In the data rows, 128 means zero.
Some points, one per row:
[147 138 170 167 167 151 134 164]
[153 170 151 164 152 153 148 148]
[154 141 151 141 167 151 147 154]
[154 157 134 131 131 160 154 147]
[128 147 160 138 147 138 147 151]
[138 151 154 164 164 157 134 151]
[152 144 147 145 168 152 159 159]
[131 134 134 134 141 141 167 170]
[157 128 141 134 147 134 164 144]
[138 167 164 170 157 157 131 157]
[140 143 128 132 131 166 154 150]
[144 170 138 157 141 131 164 154]
[139 142 139 157 140 166 146 130]
[151 138 147 128 144 138 164 167]
[160 133 165 149 163 130 167 146]
[144 128 157 128 154 128 154 151]
[151 138 147 141 170 147 160 160]
[169 159 144 139 144 145 156 164]
[164 141 151 167 128 167 128 128]
[132 135 136 137 143 142 165 169]
[134 131 138 138 144 141 167 170]
[138 163 144 141 148 133 162 165]
[134 170 151 170 147 164 128 144]
[157 138 157 151 131 144 147 170]
[143 159 146 157 161 170 129 146]
[160 131 170 151 160 138 144 164]
[151 144 147 147 170 151 164 160]
[167 134 167 170 131 160 134 134]
[137 133 164 138 147 141 142 149]
[156 129 140 134 146 137 163 145]
[170 128 164 157 141 157 141 141]
[147 167 138 170 134 164 128 134]
[167 147 157 164 128 164 134 131]
[151 145 142 154 131 169 139 157]
[160 145 150 166 139 158 131 135]
[151 154 170 154 144 144 134 157]
[152 144 141 154 128 170 138 156]
[140 154 136 147 151 150 144 139]
[131 134 134 134 141 141 164 167]
[137 164 131 131 147 157 156 155]
[150 153 168 154 144 146 135 155]
[164 147 144 164 128 170 134 128]
[160 160 157 157 164 147 160 154]
[154 170 151 164 147 157 151 147]
Then 16 other points, each followed by its number:
[157 138 141 157 138 147 151 131] 0
[160 154 147 167 128 164 128 128] 1
[144 134 134 154 141 157 138 128] 2
[136 129 169 132 161 141 144 145] 3
[147 141 147 128 144 138 164 164] 4
[154 156 133 129 134 152 155 144] 5
[158 137 142 157 138 149 150 131] 6
[131 170 157 154 154 157 151 144] 7
[137 157 137 153 150 153 149 140] 8
[147 138 165 166 165 150 138 162] 9
[153 152 135 128 134 156 155 146] 10
[169 133 151 148 136 161 139 135] 11
[134 131 138 134 144 144 164 170] 12
[152 160 159 156 154 132 157 143] 13
[138 167 162 168 157 158 134 155] 14
[158 151 133 134 131 155 152 146] 15
Which of these numbered points is nearest to each point below, ignoring the 3 directions in which the first points spread most? Its number follows each.
[132 169 155 154 160 156 148 144] > 7
[152 150 140 150 159 129 170 160] > 0
[155 155 132 128 133 152 155 145] > 5
[132 149 162 148 141 161 130 139] > 3
[169 133 149 147 134 163 138 134] > 11
[152 157 136 132 132 159 153 148] > 10
[151 160 167 160 154 131 157 141] > 13
[170 159 146 140 146 145 156 167] > 15
[134 128 141 128 170 131 160 157] > 2
[138 128 170 138 157 138 144 147] > 3
[138 131 167 138 147 141 141 147] > 3
[137 132 139 140 143 143 164 167] > 12
[141 164 131 128 147 160 154 154] > 10
[151 157 164 160 154 134 154 141] > 13
[128 167 131 144 160 151 141 141] > 2
[147 157 164 160 151 131 157 141] > 13
[147 138 167 167 167 151 138 164] > 9
[149 159 143 158 156 170 131 144] > 11
[154 157 170 154 141 144 138 157] > 4
[147 157 164 160 151 131 157 141] > 13
[147 139 166 165 167 150 140 163] > 9
[167 134 145 148 137 162 139 135] > 11
[138 167 161 168 157 160 132 152] > 14
[157 151 131 131 131 154 154 147] > 15
[137 157 139 153 151 153 147 139] > 8
[141 147 134 147 144 170 138 128] > 2
[131 164 128 138 160 147 144 141] > 2
[131 154 160 144 160 141 151 151] > 7
[154 157 131 128 131 154 154 144] > 5
[141 138 167 147 160 131 160 154] > 7
[141 164 164 157 138 170 131 138] > 7
[137 132 140 140 146 142 165 170] > 12
[156 163 139 168 130 168 129 130] > 1
[167 128 141 138 144 144 167 138] > 6
[131 154 157 141 160 138 144 151] > 3
[130 147 132 144 140 148 157 163] > 12
[134 153 158 142 161 138 144 152] > 3
[128 150 131 144 138 147 161 164] > 12
[140 165 164 168 157 155 134 157] > 14
[151 144 151 128 144 138 164 164] > 4
